Some points, each followed by its number:
-21  -7  -8 -22 -22 -30 -21 -14 -15  -2  -3 -22   6 -22   4  -8 0
  1  -7  -6  -1  -2  -9 -26  -5   0 -36 -39 -18  -5 -24 -33   5 1
-14  -6 -11 -12   5 -32 -21 -28 -16 -12 -12 -20  -6 -18 -15  -7 2
-10  39 -29  -5 -11 -28 -13  -6 -31  -6 -24 -24 -14 -15 -12  -3 3
 -9  39 -16  27  10 -25  -6 -46  -4 -37 -18 -27  -1 -36  -5 -30 4
 -9  56 -37  34   3 -18 -18 -11 -20  -4  -7 -13   0 -14 -16 -29 5
-12  59 -45   4  -5   6 -42 -12 -17 -21  -7  -6   0 -28 -14 -16 6
 -6  78 -26  -2  10 -13 -22 -12 -15 -23  -4 -12  -6 -21 -10 -21 7
 -6  88  -2 -20 -16   4  -4 -23 -10  -3 -11  -7 -26 -15 -22 -25 8
 -1 107 -20 -11  -2 -15 -20  20 -28  28 -13 -25   0   3   6  -8 9
-15 122   2   4  28 -41   6 -22   0  -1  18 -13 -11   1 -11 -18 10
-16 106  11 -26 -18  -3  10 -10   7  21   3 -43 -28  12  -6 -29 11
-20 106  13  -1  -1  -6  28  -5  36  21  47 -11  29  -8   6  -9 12
-32  97  25 -57  -4 -26  37  -5  37  27  40 -14 -26  -7 -21 -19 13
-17  87  23 -41 -13 -11  51  -2  10  38  89 -12   1   3 -20 -12 14
-29  67  36 -27  14  18  76  -2  54  37  67  15   0  26  -2 -16 15
 -5  88  26 -35  22  22  51  -5  60  40  65 -10  27  -8 -30 -20 16
-18  77   8  -5 -18  20  96   1 101  76 127 -24  13  21  12   3 17
 19  59   4   6 -13  31 111   2  89  60 127   7 -11   2  -3 -12 18
  3  29  18  48  -5  26  81  20  69  62 110  -1  23  40   5 -23 19
 19  -1 -44  16  19  37  80  16  66  73 106   7  10  38   0 -23 20
 38   0 -32  44  27  54  73  -3  99  72 103  24  27  45  -6  -1 21
 48  17 -36  50  10  81  84 -18  83  99 101  28  36  70 -42   5 22
 73 -23 -51  85   1  73  99 -17  91  85  95  38  18  73  19 -28 23
 94 -18 -27  96  24  67  91 -35  77  82  98  35  24  76  -1  -5 24
 87 -29 -28 117  15  66  67  -2  65  95  69  53  71  55 -22  -3 25
 95 -11 -16 120   5  97  70 -18  61  96  43  34  66 105 -17  17 26
 95 -52  -4 102   1  69  46 -21  80  67  13  66  73  67 -17  -3 27
126 -29  28 127   2  88  32 -11  36  69  -1  37  83  92 -23   8 28
 88 -49  24  97   7  68  30   5  32  41 -23  71  90  90  -5  30 29
111 -37  45  93   4  77 -21  10  33  75 -46  86  83  60  -6 -12 30
 81 -37  65  75 -24  63 -36  16  16  53 -72  90 102  66 -19  -1 31
 52 -40 106  76   9  55 -48  29  34  51 -96  83  84  54 -11 -15 32
-35 -36 -19  -7   2 -20  -7  -9 -17 -10  14 -10 -33 -29   1  -2 33
-16 -32   0  -5  -1  -8 -15 -13 -14 -51 -12 -14  -4 -34   0  -5 34
 -2 -27 -16  15 -30 -24  -8 -36   1 -10  11 -17 -28 -37  56  13 35
 -8 -18  -5  -1 -51 -16 -32 -21 -28 -43 -22 -29  11 -31  87   1 36
 -5  -8 -19 -21 -72 -11  -6 -19 -25 -12  -2 -17 -24 -22  73  28 37
-19  -6 -18  -3 -29 -35 -25 -10 -21 -16 -47   0 -17 -19  80  43 38
 127  -22   72 -127   85  -96  -16   82  127  115  -57   64   34   61  127   79 39
-105   16  127  -67  -32  -26   75   52  -42  -95  -59  127   -9  -72  127  -30 40
-24   5 -13 -12 -41 -11 -31 -42  -9 -26 -19  -9 -16 -24 106  76 41
-11 -34   9 -17 -33  10   5 -14 -11  -3 -29 -12 -28 -12 101  73 42
-16  -3   3 -15 -19 -16 -11 -31  15 -17 -25 -10   5  -8  93  94 43
  2  -6  -3  -1  -1 -32   3 -22 -58  -8 -15  -2 -17 -18 117  74 44
-100  -90 -127  115  -26 -112  -27    9 -127  -84   17   66  -64  127   50   81 45
-15  -1   9 -31  41 -32 -10 -18  -7   6   3 -18 -44 -20  39 102 46
-33 -17   3  -9  32 -32  -5 -17 -27  -8 -25 -13 -25 -16  40 101 47
-30   3  14   6  47 -29   9  -8 -19 -14  -8 -17  -3 -29  38 101 48
 -7  -3   5  -2  57 -13 -21  26 -20 -24  -1 -17 -13 -28  16  87 49
-14 -16  -1 -10  52 -22  12  14  -2  -1 -18   6 -15 -11  -6  81 50
-127  127   71  127  123  127  -14  127 -127   38 -110  -98  -13  127  127  -53 51
-27  14  10  11  56   6 -11 -18 -17 -19  -7  15 -56 -34 -14  64 52
Which point above is nearest to each new point by angle, seen from the average point of the numbered points? Its number follows each.
-13 -18  -2 -14  28 -59   9 -36 -31 -36   2   2 -17 -52 -21 -40 2
 -8 -20 -31   6  98  27  -6 -26 -40 -12   5 -43  70  50 -25 -19 2
  63   65   56  -48   62 -127  127   -3  -84 -127  127   94   47   -3   40 -114 40
 -4 -15 -14 -16  12 -14  -3 -19 -57 -16   0 -25 -19 -19  -2 -28 2
-12   0  14  38  16   6 -30  33  10 -41 -28  39 -37 -17 -19  32 52
 10 -24  22   6 -46  52   5  17   6  -3  13  91   7  -8 -17   5 31
 -4 -10  80  -8 -36  64   4  25  17 -26  -3  90 -16  34 -28  -3 32
-23  -2 -12  -8 -18  43 -26 -28  37   9  -2 -20  60  17   7  -6 0
-31  -3 -17  -1  22 -48 -23   5 -14  -6 -28 -12   7 -12 -10   8 2
-16 -21 -36  -4  50  30   5 -54   6  -2  19 -19  77  51  26   1 29
 -3 -24   1 -20 100  10   9 -11  -4 -14 -23 -34  57  65 -10 -15 2
-21  -9  -7 -27  38 -40 -21 -28 -26 -24 -28  -5 -11 -29 -36   3 2
-28 -15 124  11  -6  46  42   7  23   0  -8  55  12  24 -19 -32 32
 25  -6 -18 -47 -28  18 -24 -24  33  39   5  11   5 -16  -7  22 0
-38  -9 -14 -17  96  34 -36 -11 -15 -11  23 -32  76  59  17 -52 51
 100  -79 -127 -124  -46    7   10  109   66  -91  -73 -127    1   -3  -96  -20 1
 31  -4  42 -15 -46  31  -3   8   4  -1  -6  58  11  13  -1  -8 31
-24  -8  30  -4  17 -24 -22 -28 -13 -21  -6 -12 -21  -5  -2 -38 2
-16 -41  92 -13 -44  70  33  11  20 -11  -7  84  18  24 -26 -31 32
-14  -6 -62   2  13 -43 -25 -35 -32 -25  -3 -26 -15  -2 -34   0 2
-23   7 127  11 -28  36  49   8   7  -3  -1  73  57  50 -34 -37 32
 13 -28 -31  -3  14  -4 -11  83  -9   3 -18 -32  16  -3 -25 -22 1
 49  -5   2 -31 -57 -19 -22   4  19  44   0 -11 -13 -46 -21  11 0
-21  -4 -29   9  29 -12   2 -33 -37  -8 -23 -35 -14 -15 -23 -13 2
  7   2  97 -21 -13  75  25  -9  22 -20 -22  70  24  33 -17 -36 32
-30   2 -29   7   3 -45 -14 -31 -36 -28  -1 -31 -28 -29 -10 -19 2
